regad: [-37  38  21  28 -27]
sema: [ 21  50 -33 -15 -29]
pel: [ 30  53 -16  -2   7]
rolek: [ 38  22 -39   6 -27]
pel?  [ 30  53 -16  -2   7]
[38 21]  regad
key -> tag
[30] -> z_276
[-2] -> z_134
[6] -> z_671
join pel 3:   z_134

tepin: [-14   0   7   7  27 -10 -13 -12  -2   5 -10   0   2  -7  -4  -2  -5   0]
Tid: [-15   0  -8   7  27 -11 -13 -12   5  -2  -5   7   2  -6  -4   7  -5   7]
keb: [-33   0  -1   7  27 -11 -30 -12   5 -20  -5  11   6  -7  -4   7  16  16]
pel: [ 44   0  -8   7   2  15   2   3  -9  15  -5 -17   2  -7  -4  -5   4 -38]
places pel: [15]  5 9
[-4  7 16]  keb

Pav: [  0  -5   3  19  -3 -31  36  -8]
regad: [ -2 -18  -2 -18  -2 -11  -2  -2]
keb: [ 0 -5  3 19 -3  1 12 -4]
rema: [-19  -3   3  19  -3 -31  11 -12]
places rema: [11]  6
places regad: [-18]  1 3
[-3  1 12 -4]  keb

regad: [-28  27 -12  33 -24   3 -20   5  -4 -12   0  -1 -31 -10  17 -24 -11  -3
  10   9 -11 -21  18 -18 -23 -14 -10 -12  -1   1  17 -11  32  15  -4 -33
 -11   1  -9  15  22  -9 -32 -22  16  -7   6  23  -8 -18 -27 -13  13  31
  30 -22   1  -2  -3 -14   5 -18]
dal: [ -7  41 -12  29 -24   3 -24   5  26 -12   0  -7  -7 -17  14 -33 -11  -3
  10  23  25  -1  11  -4 -15   2  -3 -11  -5   1  29 -11  32  19  -4 -38
  -5  -7  -5  13  22  -4 -27 -25  16  -5  -4  23  33 -23  -2  -6  13  31
  19 -14   8 -10  -3 -14  10 -18]
Pav: [-30  31 -14  33 -25   7 -21   5  -2 -12   0   4 -27 -13  14 -27  -8  -3
   4  12 -14 -14  18 -15 -27  -2 -11 -12  -1   1  18 -11  38  10  -6 -39
  -5   1  -9  22  17  -9 -40 -23  16  -5   6  23  -6 -22 -27 -15  12  31
  30 -17   1  -4  -3 -14   5 -10]
keb: [-29  32 -14  30 -25  10 -22   5  11 -13   0  -5 -24 -14  14 -29  -2  -3
   0  20 -11 -11  13 -14 -14  -1 -11 -17  -1   1  23 -11  35  13  -6 -41
  -1  -6 -10  26  10  -9 -40 -23  16   0   4  23   5 -23 -27 -15  12  31
  22 -17   2 -14  -3 -14   5 -10]
pel: [-32  31 -21  33 -39   1 -21   4  -3 -12  12  19 -18   5  -4 -27 -27   3
  -3   7 -11 -11  18  -8   3  -2 -10 -18  -5   3  13 -13  32   0   5 -41
   0  22  -8   6  -3  -4  -3 -23  18  -4   7  31 -18 -22 -18 -15  16  27
  34  11 -16   3  -3 -10   5  31]
sema: [-32  27 -14  33 -39  12 -18   5  -5 -12   0  18 -23 -22  -4 -32 -11   9
  -3   9 -16 -11  24 -14  -9  13 -12 -18  -1   1  13   2  31  -1  -4 -38
   6  11  -9  13  -4  -4 -27 -23  16  -1   8  23 -15 -22 -27 -13  13  27
  33  21  -4  -2  -3 -14   1  25]
tags:
[22] -> z_513
[23] -> z_843
[31] -> z_978
[-3] -> z_101
[30] -> z_151
join Pav 47:   z_843
[-29  32 -14  30 -25  10 -22   5  11 -13   0  -5 -24 -14  14 -29  -2  -3
   0  20 -11 -11  13 -14 -14  -1 -11 -17  -1   1  23 -11  35  13  -6 -41
  -1  -6 -10  26  10  -9 -40 -23  16   0   4  23   5 -23 -27 -15  12  31
  22 -17   2 -14  -3 -14   5 -10]  keb
pel?  [-32  31 -21  33 -39   1 -21   4  -3 -12  12  19 -18   5  -4 -27 -27   3
  -3   7 -11 -11  18  -8   3  -2 -10 -18  -5   3  13 -13  32   0   5 -41
   0  22  -8   6  -3  -4  -3 -23  18  -4   7  31 -18 -22 -18 -15  16  27
  34  11 -16   3  -3 -10   5  31]
sema?  [-32  27 -14  33 -39  12 -18   5  -5 -12   0  18 -23 -22  -4 -32 -11   9
  -3   9 -16 -11  24 -14  -9  13 -12 -18  -1   1  13   2  31  -1  -4 -38
   6  11  -9  13  -4  -4 -27 -23  16  -1   8  23 -15 -22 -27 -13  13  27
  33  21  -4  -2  -3 -14   1  25]
places keb: [-14]  2 13 23 24 57 59
places keb: [5]  7 48 60
dal?  [ -7  41 -12  29 -24   3 -24   5  26 -12   0  -7  -7 -17  14 -33 -11  -3
  10  23  25  -1  11  -4 -15   2  -3 -11  -5   1  29 -11  32  19  -4 -38
  -5  -7  -5  13  22  -4 -27 -25  16  -5  -4  23  33 -23  -2  -6  13  31
  19 -14   8 -10  -3 -14  10 -18]

rema: [ -6  30 -13 -31   1  11  13]
rolek: [-2  8 -4 -9  0  3  3]
keb: [25  0 37 24 -5  1 41]
Zular: [ -3   8  -6 -10   1   3   1]
leda: [  1  50  -7 -42  -1  18  37]
tepin: [-12  24 -22 -32   3   8  -3]
Pav: [ -2   8  -4 -38   0   3   3]
sema: [-10  -8 -13  -3   2  -3 -21]
dal: [-37  -7 -27 -27 -37 -37 -37]
pel: [  1  50  -7 -42  -1 -14 -50]
Table of tags by key:
[1] -> z_928
[-36] -> z_694
[0] -> z_43
[-1] -> z_17
[-37] -> z_49
join rema 4:   z_928
[ -2   8  -4 -38   0   3   3]  Pav
places dal: [-37]  0 4 5 6

Tid: [  7 -18 -30 -25  25 -11   1 -19 -32  -3  11 -28   5 -20  40   9   1 -37
 -28  29  19  21 -47   6 -21  53 -15   1   9  18  13 -54 -17  -3  12   0
  33   3  37   4  23]
Zular: [ 2 -1  0  1  1  1  2  1  0  0  0  0  0 -1 -1  0  0  1 -1 -1  0 -1  1 -1
  0 -1 -1 -1  2 -1  1  0  2  2  1  0  0  0 -1  0 -1]
rema: [ 3  5 -1  0 -4  4  1 -4 -3 -2  2 -4 -2 -1 -3  1  2 -3  0 -5 -4 -4  0  1
  0  1  0 -4  1  0  2 -5  1  0  4  0  1  3  4 -1  1]
leda: [-15 -17   0   5  14  -4   1  -4   0  14 -22   3   2   8   1 -16  -8 -16
  -3 -14   6  -1 -18  15  22   2   3  -1  -2  -1   0 -10  11  -5   1  -1
 -18  13  -1   1  21]
sema: [  4   6   4   1 -19   6  -1  -2   4  -5   3  -2  -1  -9   1  -1   0 -10
 -19   4   7   1  -4  -2   2   4   6  -1  -3   5   1  -3  -3   2  -8  -3
   4   2 -19   8  -1]
[  0  14 -22   3   2]  leda
tags:
[53] -> z_584
[1] -> z_194
[0] -> z_735
[54] -> z_783
[4] -> z_212
[5] -> z_977
[52] -> z_397
join Tid 25:   z_584
[ 2 -1  0  1  1  1  2  1  0  0  0  0  0 -1 -1  0  0  1 -1 -1  0 -1  1 -1
  0 -1 -1 -1  2 -1  1  0  2  2  1  0  0  0 -1  0 -1]  Zular
places sema: [-3]  28 31 32 35
[-15 -17   0   5  14  -4   1  -4   0  14 -22   3   2   8   1 -16  -8 -16
  -3 -14   6  -1 -18  15  22   2   3  -1  -2  -1   0 -10  11  -5   1  -1
 -18  13  -1   1  21]  leda
[ -8 -16  -3 -14   6  -1]  leda
Zular?  [ 2 -1  0  1  1  1  2  1  0  0  0  0  0 -1 -1  0  0  1 -1 -1  0 -1  1 -1
  0 -1 -1 -1  2 -1  1  0  2  2  1  0  0  0 -1  0 -1]

rolek: [ 30 -12 -23 -20  14  11  17 -27   3 -10 -24 -26 -24 -37 -33  15   0  24
 -48  46  49  42 -15  -6 -24  39 -49 -39   4  -8 -38   4  30]
keb: [-38  18  -9 -27  -8 -15  44  46 -44   5  25  -1 -18 -10 -49  32  44  -5
  -4 -41  25 -32  38  41 -13  14  29 -26  41  41 -11  -3  14]
Tid: [-38 -44  17  31 -12  40 -25  41 -20  28 -16  -9  48  -7  32  19  46  34
  38  41  33  38  45  45   4  38  -6  38   1 -36  19 -27 -36]
dal: [-44  41  36   4 -33  -6 -31  29 -27 -13  -4 -30  31  14  38  42   2  31
 -18 -34 -28  11  22 -15 -20  -6  -7  47  30 -34  14  16 -39]
regad: [ -6   9  39 -38  19  30 -33  -7  17  37 -33  -6 -11   1  49  37  21 -14
 -44  30 -18  14 -42 -22 -15   1  35 -44  29 -39   2  37   2]
pel: [-50 -17  49 -23  15  12 -40 -20 -35   5 -44 -17 -42  31   1   8  35  10
 -29 -39 -34  -1 -25  25  17  45  32  17 -13  38 -44 -21  34]
Pav: [ 39 -12   0  42 -16  23 -44  27 -23  47   5 -21 -27 -25 -15 -22  44 -39
 -30  42 -34  -4  44 -47   2 -30 -31  49 -40 -26 -44 -10  32]
leda: [ 30 -12 -23  39  14  11  17 -27   3 -10 -24 -26 -24 -37 -33  15   0  24
 -48  46  49  42 -15  -6 -24  39 -49 -39   3  -8 -38   4  30]
keb?  [-38  18  -9 -27  -8 -15  44  46 -44   5  25  -1 -18 -10 -49  32  44  -5
  -4 -41  25 -32  38  41 -13  14  29 -26  41  41 -11  -3  14]
Table of tags by key:
[14] -> z_673
[-37] -> z_953
[-10] -> z_47
[-7] -> z_459
[32] -> z_20
[-9] -> z_616
[31] -> z_236
[0] -> z_389
[-25] -> z_865
[-26] -> z_676
[-24] -> z_330
join Pav 13:   z_865

